Named turns come first, each shown by rows before and after it. Which turns, in which order, take the first row of each pair that follows to the second? Write the first one first, as in the answered first pair.
F (before => after):
[-0.34  2.94  2.37 -0.66  2.02  0.30 -3.37  1.45  3.03 -1.82  4.27 -2.49] => [-1.32  0.56  0.86  5.07  2.73  0.93 -1.35  2.54  2.04 -0.31  3.30 -2.88]
[-0.25  0.17  1.41 -2.91 -1.10 -1.18 -1.24 -1.21  3.17 -0.47  1.12  2.63] => [ 1.00  1.56  3.37 -0.04 -1.35  0.00 -2.16  1.19 -1.52  0.03  1.44 -3.07]
[ 2.33  1.58  3.31 -2.17 -0.58  1.10  0.50  0.29 -2.22  1.11  0.48 -1.83] => [ 1.12 -1.40  0.59  3.52  0.07  1.54  2.42  0.03 -1.50  2.79 -0.75 -0.32]
[-2.72 -1.56 -3.43 -1.76  0.44 -2.42 -1.12  0.46  3.18  0.79  0.49  1.74] => [-1.11  1.74 -0.51 -3.89  0.02 -1.91 -2.88  1.86 -0.33 -0.22  1.60 -2.67]
S (before => after):
[-1.33  1.01 -1.50  1.61  0.07  0.56 -1.51  2.88 -2.27 -0.03 -0.86 -3.72] => [ 2.30 -0.13  2.12  0.80 -1.07  2.06  2.01  1.40 -2.03  0.53 -2.98  0.67]
[-0.97 -1.02 -1.55  2.53  2.20  1.25  0.12  2.12 -2.63  1.20 -0.64  0.04] => [ 1.58 -1.07  1.20 -3.13  0.72  1.97  1.98  0.51 -2.04  0.67 -1.83  2.56]
[-2.20  2.72  0.35 -1.39  0.43  0.48 -1.44  1.04 -1.00 -0.16  1.17 -1.81] => [-0.65  1.87  2.07  2.27  0.55  1.16  0.28  1.53 -1.94  1.84 -0.28  0.15]
[-3.28 -4.47 -5.10  3.68  3.06  0.47 -0.08  0.19 -3.10  1.46 -1.97 -4.26] => [ 1.94 -5.11  1.31 -0.94  1.53  2.18  5.08 -2.38 -2.32  1.99 -4.95  1.89]
Y (before => after):
[-2.77 -1.92 -3.34 -1.33  0.02 -1.62  2.54 -1.79  0.88 -1.80 -1.05  1.46] => [-2.93 -1.62 -3.41 -2.51  0.05 -1.93  1.79 -1.68  0.57 -2.30 -0.77  0.51]
[-0.24  3.02  1.16 -0.67  0.47 -2.01 -4.04  2.19  1.83 -0.80  3.18  0.05] => [ 0.54  3.39  1.96 -1.32  0.30 -1.39 -3.84  2.24 -0.37 -0.87  2.31 -1.69]
[ 0.00  1.14  1.05 -1.74  1.14  1.04 -0.76  0.94 -2.50 -3.56  1.70 -2.07] => [ 0.99  0.48  1.68 -0.88  0.61  2.18  0.36  1.04 -3.64 -3.04  0.84 -1.65]
[-4.97  0.12 -4.93  2.38  0.50 -0.31 -3.52  3.63 -0.14  1.08  1.57 -2.18] => [-4.32  0.62 -4.27  1.78  0.19  0.04 -3.91  3.65 -1.46  0.61  1.53 -3.97]
W (before => after):
[ 1.68  2.09  2.36 -4.58 -1.12 -1.97 -1.19 -0.83  1.72 -2.72  0.44 -0.80] => [-0.05  3.03  1.77  0.09 -0.03 -3.21 -3.08  1.35  1.83 -1.62  2.59 -2.22]
[-1.31 -0.13 -1.64  1.86  1.90 -2.02 -0.34  0.16  3.13  1.22  0.81  2.56] => [-1.28 -1.21 -2.95 -0.56  1.46 -1.37  0.40 -2.00  3.30  0.60 -0.70  2.09]
[-1.21 -0.37 -0.13 -0.12  0.31 -1.26  0.39  0.35  1.84  0.64  0.33  2.49] => [-1.70 -0.75 -0.78  0.11  0.25 -1.00  0.47  0.42  1.45  0.07 -0.07  2.50]
[-0.89 -1.73 -2.44 -5.19  0.82 -1.87 -1.92 -2.57  2.07 -3.42 -1.55  0.97] => [ 1.50  1.34  3.11 -3.45  0.78 -3.07 -2.36 -0.13  2.38 -2.21  0.42  3.40]

(2 to 4 turns a pair)
[-0.77 -0.37 -2.35 -0.56 -0.60  0.09 -2.58  0.92 -1.85 -1.74  1.68 -5.30] => [-0.02  0.63 -0.25  0.57 -0.43 -0.77 -3.66  2.13 -1.69 -1.13  2.57 -4.61] | W then W then W
[ 0.59  2.36  1.78 -2.42  0.11 -2.88 -1.87  0.98  1.73 -1.53  3.27  0.76] => [ 2.61  2.09  3.21 -2.56 -0.75 -1.00 -0.67  0.84 -1.89 -1.61  1.44 -2.43] | Y then Y
[ 2.44 -2.06  0.63 -4.44 -1.13  1.92  3.94 -3.65 -0.87 -0.97 -3.67  1.79] => [ 1.71 -3.45 -0.61 -2.73 -0.68  1.32  4.23 -3.79  1.11 -0.23 -3.50  4.03] | F then F then F then Y
[ 1.51  0.65  0.28 -4.68 -1.74  1.44  1.95 -1.77 -2.08 -1.80 -0.89  1.21] => [ 2.37  1.22  2.10  1.65 -1.12  1.79  1.56  1.00 -4.65  0.40 -0.39 -1.13] | F then W
[-2.86 -2.27 -4.49  1.38  0.07 -0.20  0.24 -0.67  0.03 -0.53 -0.96 -1.70] => [ 0.32  1.25  2.02  4.52 -0.11 -0.89 -1.00  2.48 -1.70  0.19  1.36 -1.37] | W then W then S then F
[ 2.34 -2.66 -1.29 -1.88 -0.71  3.16  0.70 -1.33 -4.82  1.72 -2.65 -3.20] => [ 1.66 -4.54 -2.49  1.78 -0.19  2.97  2.20 -1.73 -1.70  2.93 -2.92  1.98] | Y then Y
[-2.25  2.74 -0.99  0.05  0.59 -0.90 -2.36  1.57 -0.50 -0.27  1.59 -4.06] => [ 1.98  3.39  4.88 -0.78 -0.28 -0.34  0.27  1.09  0.10  0.58  0.74  0.78] | S then Y then F then F
[ 0.18  0.11  3.14  3.18  0.61  0.40  3.76 -0.25 -1.74  1.47  0.13  1.77] => [-0.03  2.81  3.01 -3.36  0.32 -0.30  0.68 -0.26 -2.38 -0.69  1.73 -1.84] | W then F then F
[ 4.03 -0.41  3.20 -0.17 -1.68  1.49  2.28 -1.39 -2.71  0.87 -2.27  0.12] => [ 1.36 -0.88  1.67  6.01 -0.22  0.05  0.77  0.48 -0.62  2.28 -0.11  1.42] | Y then W
[ 1.60  0.97 -2.71 -5.26 -2.42 -0.44 -0.06  1.60 -2.85 -4.75  1.83 -1.44] => [ 0.00 -2.89 -5.67 -1.48 -1.30 -0.48  2.84  0.06  0.80 -3.12  0.35  4.30] | F then Y then F
[ 2.48  1.43  1.97 -4.58 -1.68  2.45  0.75 -1.12 -2.89 -0.87 -1.46 -1.94] => [ 1.71 -0.67  1.49  4.55 -1.01  2.78  1.91  0.85 -3.32  1.59 -1.55 -1.03] | F then W then W
[ 0.71  3.27  0.83 -4.52 -0.46 -0.79 -1.02 -1.35  0.01 -1.05  0.74  0.90] => [ 2.35  0.94  1.58 -0.83 -1.03  1.36  2.63 -1.56 -2.62  0.31 -2.07  1.02] | Y then F then S then Y
[-1.53  1.06 -1.51  3.18 -0.04 -0.14 -2.10  0.45 -2.93  0.49  1.58 -4.53] => [ 2.54 -0.77  2.55  2.71 -0.81  0.68  2.78 -1.21 -0.11  1.84 -0.71  3.53] | S then Y
[-3.54 -0.57 -5.32  0.60  1.54 -2.51 -2.75 -1.43  4.60 -0.93  2.53  0.91] => [ 1.41  2.35  2.65 -1.89  0.64 -2.44 -1.85 -1.07  4.94 -0.13  3.27  5.23] | W then W
[-2.12 -0.56 -5.16 -0.57  1.18  0.18  0.68 -0.26  0.56  2.38 -2.69 -0.73] => [ 1.76  1.03  0.83 -2.44  0.55 -0.68  1.45  0.19  2.14  3.04 -2.12  4.53] | S then Y then S then W
[-3.28 -1.40 -1.65  0.45  3.52  0.62 -1.36 -0.95  1.87  2.14  2.99  0.73] => [-0.98 -2.43 -0.91 -2.77  2.40  3.41  1.16 -2.71 -2.31  1.38 -0.49 -1.95] | F then Y then F then W
[-1.98  0.04 -2.66 -1.62 -0.16  1.36 -2.07 -1.74 -2.40 -3.18 -0.89 -3.34] => [-0.29 -1.08 -0.66 -2.63  0.14  0.33 -0.18 -2.87  2.27 -2.00 -1.26  4.45] | S then Y then F
[-1.15  1.68 -0.97 -0.80  0.71 -1.70 -2.38  1.71 -0.39 -1.37  2.29 -2.07] => [-2.04 -2.16 -3.99  0.20  0.80  0.06  1.13 -0.92  0.79 -1.06 -0.85  0.73] | W then F then Y then F
[-0.08  0.74 -0.15  0.19  0.70 -3.27 -0.90 -1.06  3.60 -0.19  1.99  6.69] => [ 3.39  0.39  2.93  5.55  0.02 -0.40  2.13  0.09 -2.47  1.88  0.08  3.33] | F then W then S
[ 6.95  2.01  7.17  4.44 -3.21  1.24  3.52  1.55 -0.37  2.77 -0.18  1.18] => [-0.93  2.79 -2.76 -7.25 -1.80 -3.09 -3.16 -2.11  7.00 -1.73  2.89  1.03] | Y then W then F then Y
[ 2.00 -1.76 -0.46  1.53 -1.93 -0.13  1.81 -1.47  3.56 -0.75 -3.07  7.58] => [-1.32 -2.61 -4.36  4.87 -1.08 -0.65  0.39 -0.21  3.29 -0.47 -1.98  5.46] | W then W
[ 4.29  4.23  3.53 -5.56 -2.00 -0.27 -1.93  0.50 -1.83 -1.38  0.09 -0.18] => [ 2.76 -3.11 -2.70  1.84 -1.26  2.76  4.18 -1.91 -2.52  0.90 -5.31  2.03] | S then W then F then S
[-1.25  2.02  3.15 -0.07 -1.18 -1.23 -4.79  1.35  0.80  1.23  1.42  0.09] => [ 1.22 -0.73  3.30 -0.94 -2.30  2.19 -0.63 -0.77 -3.36  1.21 -2.99 -1.26] | F then W then W then F
[ 1.88 -0.53  1.41  0.92 -2.29  1.06  1.35  0.93 -1.67  2.60  0.08  2.22] => [ 0.80 -0.53  0.19  0.96 -1.93 -0.49  0.01  0.78  1.02  2.50  1.03  3.80] | Y then Y
[-3.53 -1.25 -7.41 -2.33  0.35 -0.68 -1.62 -2.33  3.39 -0.68 -0.58  1.34] => [-3.77 -2.22 -7.95  0.28  0.70 -0.26 -0.85 -2.21  2.32 -0.57 -1.25  0.71] | F then F then F
[ 0.74  2.36  4.30  5.08 -0.32  0.33  0.28  1.24 -1.21  2.90  0.57  1.77] => [-1.30  2.74  1.82  0.81  0.35 -1.83 -1.05 -0.49  3.43  1.68  1.91  5.63] | F then Y
[ 3.00  0.90  3.33 -0.89 -1.32  0.88  2.76  0.16 -2.14  0.72 -1.06 -1.16] => [ 1.79 -0.61  1.13 -2.16 -1.11  0.28  3.43 -1.55  1.47  0.60 -1.52  2.90] | F then F
[ 2.28 -1.19  0.70 -1.62 -0.79  4.10  1.88 -0.89 -4.36  0.11 -3.21 -2.91] => [ 1.77  1.69  3.10 -5.30 -0.32 -0.13 -1.98 -0.28  2.12 -0.73  1.44  3.01] | W then F then Y then F
[ 3.63 -0.65  2.78  4.35 -0.02 -0.61  3.70 -0.11  1.36  1.40  0.93  7.58] => [ 5.85 -0.75  4.04 -1.64 -1.25  1.52  5.14 -2.26 -2.21 -0.11 -1.47  4.88] | F then F then W then S
[ 3.33 -0.34  4.68  0.54 -1.88 -1.03  4.47 -0.09  0.26 -0.89 -2.81  6.03] => [ 1.11  3.49  4.24 -3.08 -1.01 -4.34 -1.59  1.37  2.57 -2.38  1.94  4.16] | W then W then F then W
[ 2.15 -0.47  0.15 -7.37  0.68 -0.70  0.26 -3.08  0.14 -3.12 -1.07  0.14] => [ 2.53 -2.87  1.76  6.21  1.91  0.37  3.28 -0.14 -1.03  0.88 -1.77  2.16] | W then S then W then S
[-1.16  1.06 -2.24  5.53 -0.14 -1.00  0.11  1.96 -6.38 -2.67 -0.80 -6.88] => [ 0.73  2.67  1.78  6.31 -0.72 -1.71 -0.38  3.29 -6.65 -1.92  0.59 -5.25] | W then W then W
[ 2.48  2.05  3.11  0.32 -1.33 -0.46 -3.25  2.02  0.42  0.03  1.49 -2.34] => [-0.05 -0.61 -0.45  5.26 -0.18 -0.65 -1.97  1.93  2.46  1.39  0.87  0.25] | F then Y
[ 3.13  0.08  2.75 -0.77 -0.99  1.90  3.13 -1.67  0.27  0.82 -2.39  2.93] => [ 0.92  3.80  3.69  0.47 -0.13 -0.87 -2.49  2.06 -0.04  0.03  2.50 -1.13] | W then F then Y then F
